(in the rows, 128 means zero)
One turn moves every row onto another: examples first, then more rows asked
diza: [178 108 135 128 154 126 115 132 163 124 144 136 142 130 158 139 112 121
 112 120]
vegu: [132 110 151 126 150 141 106 128 133 145 125 120 145 121 147 142 144 145
 135 114]
dez: [150 124 136 115 153 125 141 127 131 137 134 153 144 155 119 136 167 129
 133 105]
dos: [143 104 112 110 179 116 117 130 152 139 110 144 135 131 158 171 116 109
 125 107]
nep: [139 116 146 137 148 130 114 118 172 150 129 141 160 138 157 156 116 127
 134 125]
Pasus: [122 107 135 119 167 134 157 154 135 117 129 157 131 135 157 139 140 113
 120 108]
zegef: [151 120 141 133 155 138 128 119 134 117 118 167 149 139 109 162 126 132
 110 120]
folel: [139 122 144 104 187 128 147 150 117 115 135 147 165 128 148 142 125 130
 127 107]
mig: [135 116 140 128 141 125 111 120 125 143 133 163 135 116 154 154 143 151
 135 104]
devop: [149 107 102 121 140 115 123 129 166 117 142 137 151 151 123 126 140 135
 118 112]
ruze: [121 107 115  98 172 125 137 152 138  98 133 144 163 126 156 133 115 121
 120 127]
dopa: [142 130 118 114 157 124 135 117 150 122  90 135 146 158 137 139 148 138
 131 118]
nezad: [137 155 151 129 161 127 101 115 144 137 131 147 138 129 151 137 122 119
 133 122]
sorad: [149 111 118 135 150 106 118 118 138 121 134 171 156 142 108 161 121 127
 123 120]
vataf: [131 125 118 122 149 121 115 129 148 112 118 175 140 139 112 150 117 122
 107 134]
dega: [120 121 116 126 161 128 102 100 152 132 127 145 147 114 158 161 130 118
 141 127]
dimu: [124 140 131 107 161 127 112 152 163 139 122 145 126 131 159 159 134 132
 141 131]
pidap: [135 117 125  96 169 143  86 131 139 113 112 160 134 131 137 142 130 140
 117 128]
nofos: [128 109 139  95 183 138 146 149 121 112 138 139 154 144 150 140 125 119
 116 111]
Sot: [150  94 115 106 159 114  94 137 157 133 138 167 153 149 140 161 126 140
 140 132]
Feluf: [144 112 146 108 157 126 109 121 121 142 131 157 126 127 153 132 145  98
 125 124]
lof: [172 115 156 110 162 135 104 127 129 125 123 150 154 157 136 152 120 142
 137 118]
gesen: [134 129 130 113 138 128 130 134 154 125 109 163 131 133 169 172 118 139
 140 118]
Boruk: [142 122 128 125 122 107 102 122 144 118 128 145 140 135 159 137 105 143
 132 107]
mip: [123 104 114  95 179 117 133 153 140 110 151 140 153 145 152 132 115 119
 114 114]
masi: [148 121 121 118 142 107 101 123 146 119 135 117 150 139 157 150 118 127
 160 124]
tofa: [132 110 113 121 164  99 144 152 143 104 134 144 139 148 156 137 111 107
 129 100]
fiz: [143  96 131 108 177 119 142 144 122 117 165 139 164 147 149 138 127 125
 126 110]
dolu: [136 133 104  99 165 132 138 127 153 109 103 140 136 149 130 150 140 127
 124 107]
dake: [145  95 130 138 163 118 141 138 123 107 150 134 147 129 149 130 132 123
 122  92]
Pil: [133  95 132 112 166 104 134 153 129 128 152 147 177 139 148 128 119 126
 128 113]
nus: [154 124 123 122 153 115 135 119 146 132 126 149 150 152 136 136 172 138
 144 127]
Sasi: [147 126 104 127 156 110 117 126 166 122 122 136 145 145 132 123 151 152
 119 118]

dega turns into nezad
dimu turns into vegu
zegef turns into sorad
And these:
Sasi turns into dopa
dez turns into devop
Pasus turns into dake
mig turns into Boruk
nofos turns into fiz
pidap turns into lof
diza turns into dos
ruze turns into folel

One turn moves every row onto another: examples first, then more rows asked
Fabi: [132  99 134 156 142 134 134 149 132 122 127 141 129 141 127 124 130 120
 107 125 130 130 138 117 150 118 158 124 106  97 134 120 132 109]
Lef: [136 125  80 142 134 129 140 126 147 127 127 115 118 128 136 139 157 129
 124 108 134 151 144 147 129 123 146 136  90 106 153 110 119 117]
sudiv: [120 121 102 122 111  98 108  99 126 132 132 100  91 115 138 119 143 143
 137  98 122 133 140 124 128 135 139 139  93 115 107 115 160 125]
safon: [148 108 110 158 130 141 137 117 141 135 143 148  99 121 142 121 167 131
 121  98 106 158 125 132 147 139 132 135  96 112 113 127 141 120]
vovi: [105  88  95 136 141 145 122 116 127 125 135 119  95 128 117 128 124 113
 144 128 107 118 145 130 166 102 147 125 116 117 125 118 141  86]
bof: [106 111 109 143 137 142 127  98 133 126 137  91  95 121 123 121 119 128
 125 117 125 109 138 134 165 123 144 121 150 112 130 103 136  98]
pafe: [140 131 114 124 136 165 102 104 139 114 141 138 108 118 154  91 152  95
 137 113 130 131 140 149 165 122 156 139 113 102 148 111 150 112]
lifef: [120 113  92 125 139 102 125  92 130 130 135 106  81 101 136 125 120 140
 126 112 115 139 142 123 132 117 146 124 102 120 117 109 137 119]
ton: [144 140 116 120 112 126 136 110 139 123 128 110 122 140 147 108 149 103
 133 129 100 115 112 135 126 114 135 144 129 119 155 111 164 117]
Zisag: [129 116 141 142 124 117 115 138 101 144 127 123  94 106 139  95 144 122
 123 111 131 116 122 118 138 136 131 133 107  99 142 106 176 109]
gesab: [124 122 119 113 123 107 103  98 130 127 113 102 104 119 137 130 126 129
 136 102 116 150 137 156 137 122 148 124 113 131 114  91 153 119]
nume: [122 119 112 159 140 139 134 125 114 149 124 146 105 159 139 128 148 129
 129 111 144 151 145 144 139 123 131 129 118 102 111 102 134  97]
pupez: [130 131 142 124 120 124 134 113 113 137 134 132  97 133 147  94 147 116
 122 108 143 125 122 100 155 116 133 134 111  98 127 114 179 113]
baf: [138 111 133 138 124 118 119 114  97 130 125 137  94 113 131 105 158 117
 129 129 135 114 130 132 155 134 149 148 121 101 162 103 180 104]
posu: [124  98 104 131 116 153 110 106 144 127 136 131 106 119 151 112 154 103
 141 106 130 112 140 171 156  97 140 146 113  98 135 114 160  98]
sak: [127 128 122 119 132  92 107  83 118 125 117 126  92 113 146 104 145 128
 135 109 117 122 137 153 133 141 158 131 111 130 139 115 145 117]
zav: [126 126 125 149 127 127 152 122 151 131 146 126  95 147 105 136 148 124
 124 107 108 140 148 122 118 131 162 140 104 116 130  99 137  95]
Zuf: [164 129 118 155 129 134 124 107 141 136 131 139 112 133 137 119 161 129
 121  97 107 160 146 141 149 140 136 138  86 112 118 122 132 110]
masen: [142 116  98 127 120 162 125 102 125 113 133 139 116 126 148 114 163  93
 160 102 112 128 127 134 146 104 141 138 122 106 132 114 135  96]
Sakof: [130  96 105 132 123 138 104 114 123 128 128 118 118 115 141 115 161 100
 160 107 118 112 133 170 165 106 158 127 111 106 134 112 149 100]
tatil: [129 143 101 118 105 140 128 119 146 113 155 107 113 141 132 106 158 103
 137 125 110 104 128 123 139 119 140 134 104 103 155 129 155 113]
peto: [122 141 109 126 137 109 104  98 130 137 121 104  84 110 142 101 134 136
 133  97 116 135 143 143 141 138 164 146 100 133 119 121 151 102]
zalur: [119 112 128 156 139 136 125 124 124 138 139 150 114 142 136 121 154 136
 125 121 150 155 153 148 135 111 129 137 105  99 104 117 142  96]
Tudel: [128 108  97 125 122 160 105 109 131 117 137 127 111 120 158 108 145 101
 152 108 134 119 134 145 165 108 135 123 111 107 113 103 130 116]
Sef: [139 152 121 124 114 136 131 114 131 117 137 110 123 124 140 101 162 102
 139 129 111 106 107 143 139 117 157 120 129 125 148 117 151 111]
vad: [120 109 146 131 120 100 114 109 119 145 131 122  88 130 120 105 155 132
 121  99 136 138 136 129 157 117 132 145 121  98 142 118 182 108]
ralu: [120 112 118 115 141 151 107 100 135 121 121 131  90  98 134 118 157  95
 135 111 124 127 134 168 154 102 154 136 125 101 126 112 158 104]
vip: [111  91 109 134 146 116 124  97 119 136 126  92 107 126 123 123 128 126
 137 125 115 111 138 135 162 120 152 124 143 105 124  95 149 108]
kas: [140 134 136 147 127 130 158 121 145 120 156 114 107 139 104 134 140 132
 114 117 118 141 143 126 132 126 152 124 107 108 132 104 130  93]
ruk: [100 114 118 123 138 120 118 108 121 130 128 104  84 112 112 122 140 128
 118 125 111 112 127 150 163 130 139 109 139 113 147 115 139  99]
Fol: [159 123 113 154 129 131 119 117 138 130 144 141 111 131 141 115 163 131
 127 101 107 162 134 145 147 131 145 135  95 106 113 141 126 113]
Luran: [109 112 104 139 129 149  93 139 125 119 132 100 107 121 110 119 132 116
 133 141 122 118 136 145 162 124 142 125 130 119 139 100 139 108]
tobi: [102 112 105 128 123 123 114 120 125 135 136  95  94 137 119 123 117 120
 136 123 124 130 146 117 174 109 159 125 125 125 129 100 144  95]
Zemu: [135 134 107 127 122 140 126  96 126 109 128 113 109 125 133 127 152 104
 135 144 102 111 124 148 125 131 147 137 139 106 144 116 175 119]
Takuz: [120 132 136 135 123 126 123 120 112 140 149 130  94  99 140  89 163 128
 114 122 137 110 117 129 139 132 142 125 116  94 133 111 177 111]
Gur: [133 107 136 169 136 139 124 142 139 136 129 143 120 144 126 122 137 112
 102 128 120 135 149 114 148 123 146 128 107  99 138 121 140 114]
Pefi: [141 129  97 138 128 134 135 116 161 122 123 116 136 128 133 140 152 128
 107 123 115 155 145 134 130 124 140 142  98 113 141 105 124 119]
bato: [119 119 124 159 133 143 120 121 132 148 126 147 117 140 140 128 152 129
 115 113 145 162 158 150 148 113 126 128 105 104 118 116 140  96]
Botap: [137 125  92 131 132 123 138 116 148 123 135 112 136 132 138 137 151 137
 122 123 114 168 145 137 129 124 146 141 101 105 145 109 125 111]
faz: [129 138 116 133 123 103 126 116 102 146 128 142  80 120 142  98 146 139
 113 114 145 136 124 116 143 109 142 139 105 107 129 125 163 105]
tum: [123 115 124 161 145 136 146 141 144 128 129 142 114 146 136 125 132 111
 105 126 128 135 133 119 146 113 156 117 108 117 144 132 140 119]
Lomog: [137 138 126 123 121 130 135  92 142 105 141 117 112 143 130 103 150 128
 117 119 116  96 125 130 132 146 132 135 117 100 146 125 167 125]
Lakig: [116 130 108 114 142  98 118  85 133 143 132 111  90 112 139 103 148 141
 124 118 116 130 140 141 138 128 166 151 105 114 116 111 171 110]
Gog: [135 146 111 131  98 130 139 122 118 114 138 130 110 134 132 115 154 115
 129 116 122 100 120 118 112 124 145 125 110  95 154 121 158 100]
zenu: [130 133 138 159 127 127 146 118 148 126 140 112 110 144  99 135 144 130
 113 113 124 134 156 123 128 128 141 127 109 114 135 106 124  99]

Tudel turns into tobi
Gog turns into masen
Gur turns into Pefi
And these:
posu turns into bof
Sakof turns into vip
Lomog turns into pafe
sak turns into baf
Botap turns into zalur
safon turns into tum

One turn moves every row onto another: examples first, then more rows asked
nusu: [130 112 119 126 114 122 123 129 154 130 114 144 118 119 110 143]
Satib: [137 138 129 134 126 130 159 128 112 103 116 117 121 136 154 113]
kan: [110 130 135 131 168 136 138 137 122 129 121 138 127 122 130 136]
bafek: [152 135 120 147 127 115 151 114 133 133 130 122 122 158 137 112]
neba: [131 151 128 152 111 133 135 103 126 138 132 122 114 145 143 101]
lali: [129 133 129 137 102 129 113 109 110 128 140 163 126 132 143 123]
zaf: [112 105 127 129 133 130 115 142 122 111 116 131 117 122 164 127]
Mibu: [120 152 131 140 131 135 152 127 120 141 128  97 118 120 131 116]
loze: [136 107 109 138 128 109 134 115 128 153 140 133 122 138 117 144]
Kuv: [110 126 140 125 132 120 106 149 142 139 132 138 137 120 121 143]
Zifep: [115 113 129 129 124 107 123 142 127 106 114 150 119 140 140 151]
Ratov: [ 83 122 129 132 133 139 125 118 120 128 117 136 123 128 135 145]
rufo: [101 122 131 127 114 113 135 119 112 129 130 112 129 137 147  90]
tasul: [126 114 131 129 120 137 119 117 128 123 105 137 116 128  97 108]
raguv: [122 115 108 131 114 125 135 109 136 129 127 156 124 127 138 156]
Sog: [119 133 139 121 136 106 146 132 122 135 135 120 144 140 122  93]
tomo: [116 138 132 136 114  85 146 131 111 129 133 123 116 147 135 107]
lafiz: [115 138 135 143 134 107 115 155 124 136 130 134 101 117 140 144]
Muviv: [147 132 130 140 120 130 127 121 144 136 125 111 125 142 128  90]
Navi: [148 139 132 133 115 114 135 150 129 129 140 105 127 123 150 114]
suri: [114 134 128 129 110 143 118 113 139 130 122 159 125 112 121 136]

kan turns into zaf
raguv turns into nusu
And these:
Ratov turns into Zifep
tomo turns into Sog
neba turns into bafek
loze turns into tasul
Mibu turns into Satib

